a = ((122, 131, 135, 104, 145, 114, 126, 139, 128, 123), (125, 130, 128, 132, 141, 122, 123, 139, 118, 148), (136, 130, 125, 126, 130, 154, 130, 125, 127, 129))
Give the entry just left of 104.
Answer: 135
The entry just left of 127 -> 125
The entry just right of the smallest entry -> 145

data = [108 125 142 142 143 129 150 118 147 107]
The second entry from the right -> 147
The entry just left of 125 is 108
Read off the largest entry.
Answer: 150

M = [[137, 138, 119, 118, 116, 123, 140, 128, 139, 117, 131, 138, 122, 136, 141, 116], [116, 139, 114, 116, 134, 108, 128, 109, 121, 117, 132, 134, 110, 131, 130, 130], [125, 125, 126, 131, 130, 129, 123, 132, 124, 130, 134, 123, 131, 123, 126, 131], [138, 114, 135, 135, 120, 146, 124, 146, 131, 135, 122, 118, 144, 126, 122, 125], [121, 117, 130, 137, 135, 134, 115, 135, 117, 136, 135, 114, 137, 120, 117, 138], [148, 152, 112, 106, 104, 116, 156, 122, 154, 104, 125, 155, 112, 147, 155, 101], [128, 130, 131, 127, 128, 126, 131, 124, 130, 128, 121, 132, 125, 129, 129, 127], [128, 128, 129, 129, 128, 129, 128, 129, 128, 129, 126, 128, 129, 127, 128, 128], [136, 139, 122, 119, 120, 122, 140, 125, 139, 119, 129, 140, 121, 136, 140, 118], [135, 115, 134, 137, 123, 145, 123, 146, 130, 136, 126, 117, 144, 124, 123, 127], [117, 136, 123, 123, 137, 114, 127, 113, 122, 124, 127, 133, 116, 127, 129, 133], [125, 125, 131, 131, 132, 130, 124, 128, 124, 132, 127, 124, 130, 126, 123, 132], [143, 108, 141, 141, 116, 154, 123, 155, 134, 139, 128, 114, 153, 125, 121, 123]]
The entry just left of the smallest entry is 155
Read off the minimum.
Answer: 101
The first entry in reading order: 137
The entry just left of the largest entry is 116
Read off the third entry in reading order.
Answer: 119
The entry just right of the largest entry is 122

Questions about the row below.
1) Read off the entry just left of 125.
2) Read off the entry just right of 125.
[103 149 124 125 137 126 122 114 149 119 124 147 108]
1) 124
2) 137

B =
[[148 130 129 120 134 132 125 123 144 128]
 [138 122 131 135 111 140 131 130 132 133]
 [122 133 128 124 140 107 121 133 128 128]
 [133 127 129 130 134 117 126 122 126 110]
 [114 121 125 141 130 130 139 120 131 131]
 [130 128 139 122 116 143 120 119 127 138]
 [117 123 130 137 113 144 133 142 143 128]
 [120 137 130 131 129 104 134 141 124 123]
 [137 129 128 120 141 121 121 131 114 113]]
Indices start at 1.
The entry in the top-right corner is 128
Which number is the entry in row 1 and column 1?
A: 148
Which number is the entry directly below the smallest entry?
A: 121
Which number is the entry just left of the smallest entry?
A: 129
Which number is the entry at row 1, column 3?
A: 129
The entry at row 1, column 2 -> 130
The top entry of the column that holds the smallest entry: 132
The bottom-right entry -> 113
The entry in row 2 and column 1 -> 138
Which number is the smallest entry?
A: 104
Which number is the entry in row 2 and column 2?
A: 122
Which number is the entry just right of the smallest entry?
A: 134
The entry in the bottom-left corner is 137

x =
111	116	126	125	132	110	130	132	146	135	129	136
147	139	138	131	136	103	131	139	129	116	137	130
110	145	125	144	110	147	143	120	126	142	139	136
103	112	130	115	135	136	121	134	142	132	131	133
136	135	124	118	121	144	128	126	118	135	128	120
104	117	138	129	141	115	115	136	136	119	143	132
The fourth entry, reading row by row is 125
The smallest entry in the last column is 120
The third entry on the diagonal from the top-right corner is 142
The bottom-right entry -> 132
Report the fifth entry, reading row by row.
A: 132
The smallest entry in the first row -> 110
The largest entry in the last row: 143
Report the second entry on the main diagonal.
A: 139
The entry in the bottom-left corner -> 104
Report the top-right entry.
A: 136
Report the entry just left of 124.
A: 135
The second entry on the diagonal from the top-right corner: 137
The first entry in reading order is 111
The entry just left of 141 -> 129
Report the fifth-last entry, reading row by row.
A: 136

Read these off the table that follows. Counting starts at 1.
1) What is the entry at row 1, column 1?
2) What is the bottom-left entry?
3) What is the entry in row 1 and column 3?
4) What is the entry just right of the largest entry?
5) What is the top entry of the column that holds the smallest entry?
6) What is the minimum?
7) What is the entry directly above the centre entry?
8) What is the entry in row 3 and column 1?
120  149  133  117  125
134  155  128  124  117
114  124  133  124  136
128  141  113  130  143
117  107  125  141  124
131  123  143  114  117
140  120  140  114  130
121  153  132  114  121
112  137  129  131  132
1) 120
2) 112
3) 133
4) 128
5) 149
6) 107
7) 113
8) 114

Read these off the row that follows.
1) Find the entry just right of the centre entry.
2) Find the entry just right of 102.
[102 135 150 126 131 124 112 112 130 136 147 128 150]
1) 112
2) 135

[119 137 127 102 130 100 135 142 138 115]
The second entry from the end? 138
The first entry from the left is 119
The second entry from the left? 137

X =
[[128 127 128 128 129 128 129 128 128 128 128 128 127 128 128 128]
 [133 123 131 132 132 127 125 129 125 128 131 133 122 129 125 128]
 [109 148 117 116 116 132 134 130 141 131 117 115 155 123 143 129]]
Find the largest entry in the last row.
A: 155
The bottom-right entry -> 129
The fourth entry, reading row by row -> 128
The entry in the bottom-left corner -> 109
The 2nd entry on the main diagonal: 123
The 1st entry in reading order is 128
The entry just right of 155 is 123
The third largest entry is 143
Find the entry in the top-right corner.
A: 128
The third entry on the main diagonal: 117
The fifth-last entry, reading row by row -> 115
Find the entry directly above the smallest entry.
A: 133
Find the entry just right of 122.
A: 129
